Look-ups in named tables: a row name and a column name give one cell, copied from the table.

suve =
fields: teviki, dotat, robi, nuf, gozif, burezi, basemu, bis, dof
gil: [2.98, 5.93, 3.17, 3.79, 0.23, 1.30, 8.20, 7.18, 2.96]
gese: [5.96, 5.69, 4.70, 5.40, 3.67, 3.95, 6.91, 4.81, 4.87]
nek: [3.35, 1.89, 5.69, 3.21, 5.61, 5.70, 6.20, 6.60, 5.96]
zep: [6.72, 3.95, 5.39, 4.87, 6.36, 6.02, 2.64, 3.21, 5.42]
zari: [3.65, 2.33, 5.43, 3.02, 5.16, 5.03, 6.40, 6.54, 6.20]
vikeb: [7.31, 4.03, 5.31, 4.89, 6.68, 6.18, 2.25, 2.97, 5.74]
redop: [4.83, 2.84, 4.33, 5.54, 5.70, 6.70, 2.75, 3.24, 5.49]
meb: [4.15, 6.15, 4.65, 1.92, 4.22, 3.06, 3.67, 5.06, 1.59]
vor: [7.18, 5.80, 7.21, 2.47, 5.67, 3.51, 6.35, 5.65, 4.94]
vom: [1.56, 0.84, 5.38, 4.43, 5.64, 7.92, 2.60, 6.09, 3.38]
zoka: [6.60, 5.80, 4.69, 5.02, 3.81, 3.58, 6.46, 4.36, 5.32]
pebosi: [6.10, 4.09, 4.50, 4.98, 5.79, 5.56, 2.86, 3.23, 5.53]
das: [6.85, 7.54, 3.60, 5.66, 4.39, 2.39, 2.33, 1.45, 3.19]
podidi: [4.54, 4.50, 4.65, 4.39, 4.46, 4.49, 4.33, 4.53, 4.50]

What is the gozif of podidi in suve?
4.46
What is the teviki of gese in suve?
5.96
What is the gozif of vom in suve?
5.64
What is the basemu of vikeb in suve?
2.25
What is the dotat of vor in suve?
5.80
What is the dotat of meb in suve?
6.15
What is the gozif of gese in suve?
3.67
What is the basemu of zep in suve?
2.64
What is the gozif of vikeb in suve?
6.68
What is the teviki of pebosi in suve?
6.10

fep
|  | pevel | duzutav |
|---|---|---|
| lus | 198 | 134 |
| gasaroz | 155 | 186 |
| sir | 118 | 172 |
| lef | 182 | 64 |
| ger | 173 | 234 |
| mezep | 184 | 155 |

duzutav of ger: 234
pevel of lus: 198
duzutav of mezep: 155
pevel of mezep: 184
pevel of lef: 182
pevel of ger: 173
pevel of sir: 118
duzutav of lus: 134
duzutav of gasaroz: 186
pevel of gasaroz: 155
duzutav of sir: 172
duzutav of lef: 64

pag.tsv
	kav	musut	kovos	kavolun	vugipu	savemak	gam	rubusa
mab	25842	48133	38705	56366	21937	45573	81553	68229
mes	51720	67819	59467	23666	48185	36233	42957	55912
viveb	40110	23535	62985	28457	54650	66261	87522	98594
dokav	43207	60771	50800	13107	51356	41726	35446	54961
mar	73393	73876	51286	55304	45333	32506	73542	46902
vug	40168	64192	41317	70191	34795	52733	45674	39735
fus	37185	45750	58063	42078	71440	70187	20326	45463
tet	52511	70785	63224	23631	48772	37368	44123	60188
bemav	61340	28814	42412	78150	50365	79705	74930	36128
sokuvog	79863	76189	52418	56918	43311	32140	80614	48439
beb	76930	72588	53271	58010	43229	37221	76484	47817
vimone	39587	26743	60725	31211	53944	63925	82126	89189
vesu	51604	48495	69921	29126	57333	54324	44952	62036

viveb, kovos -> 62985
mab, gam -> 81553
bemav, gam -> 74930
fus, kavolun -> 42078
vesu, kav -> 51604
beb, rubusa -> 47817
vug, gam -> 45674
vesu, rubusa -> 62036
mes, gam -> 42957
vesu, vugipu -> 57333
tet, kovos -> 63224
mes, kav -> 51720
mab, musut -> 48133
vimone, kav -> 39587
beb, gam -> 76484
fus, kovos -> 58063

romedi:
fields: goler, liron, fisaz, suv, dov, sulufi, miretes
kubaz: [18675, -33006, -22113, 19233, -54439, 66425, 3929]
bodegu: [21125, 22083, 52282, -25305, 56683, 38125, 23989]
dul: [35767, 25847, 32522, 18611, -8365, 92418, 18128]
fugefed: [29549, 76084, -26287, -12592, -46410, -48838, 68576]
potivo: [29914, 30082, -76411, 11715, -24881, -36511, 45461]
dired: [16319, -42542, -11774, 13644, -76432, 73331, -5290]
maveri: [27473, -35420, -5134, 12608, -46959, 76493, -678]
zon: [-28097, 4970, -53597, -42206, 74157, 77675, 2622]
mab: [16503, -20746, 50216, -7809, 9015, 5502, -21370]
bul: [32107, 86492, -33506, -17561, -47376, -44059, 72878]

maveri, suv -> 12608
kubaz, fisaz -> -22113
dired, dov -> -76432
dul, dov -> -8365
zon, goler -> -28097
zon, liron -> 4970
dired, goler -> 16319
fugefed, goler -> 29549
bul, liron -> 86492
potivo, goler -> 29914
Which row has the largest liron? bul

kob =
,kip,fazegid,nusom,visul,lekev,kuv
bubom,28,-36,56,1,10,-53
nuse,25,-51,60,-10,18,-52
dalut,42,-53,62,14,-5,-37
kugo,38,-55,61,-13,6,-48
kar,43,-47,48,7,6,-42
tavo,43,-48,50,-22,24,-46
rasozit,25,-55,60,-21,22,-26
vepone,12,-51,63,-11,8,-46

visul of bubom = 1
fazegid of tavo = -48
visul of tavo = -22
nusom of bubom = 56
fazegid of kar = -47
lekev of bubom = 10
lekev of tavo = 24
visul of dalut = 14
visul of kugo = -13
lekev of kar = 6
lekev of vepone = 8
kip of rasozit = 25

timizop =
	gepum	nedak	fenobo
vibo	40	55	68
seni	18	42	92
zutab	41	67	88
sib	49	45	50
fekovip	42	46	49
bekoz	53	19	72

nedak of vibo is 55
gepum of sib is 49
nedak of zutab is 67
gepum of seni is 18
fenobo of vibo is 68
fenobo of bekoz is 72
nedak of seni is 42
nedak of bekoz is 19
fenobo of zutab is 88
gepum of vibo is 40
gepum of fekovip is 42
nedak of fekovip is 46
fenobo of seni is 92
fenobo of fekovip is 49
fenobo of sib is 50
gepum of bekoz is 53
nedak of sib is 45

dos =
|  | buzifip | verap | getupip | gebed | nutot | teg |
|---|---|---|---|---|---|---|
| tezop | 54507 | 76053 | 84640 | 31251 | 36550 | 30683 |
| pud | 22908 | 64583 | 39253 | 59836 | 87367 | 56986 |
| lopiza | 37415 | 92134 | 36964 | 48641 | 31494 | 50316 |
| fif | 84972 | 70806 | 28485 | 62760 | 63041 | 23349 |

getupip of fif = 28485
buzifip of tezop = 54507
buzifip of pud = 22908
buzifip of lopiza = 37415
nutot of lopiza = 31494
nutot of tezop = 36550
gebed of lopiza = 48641

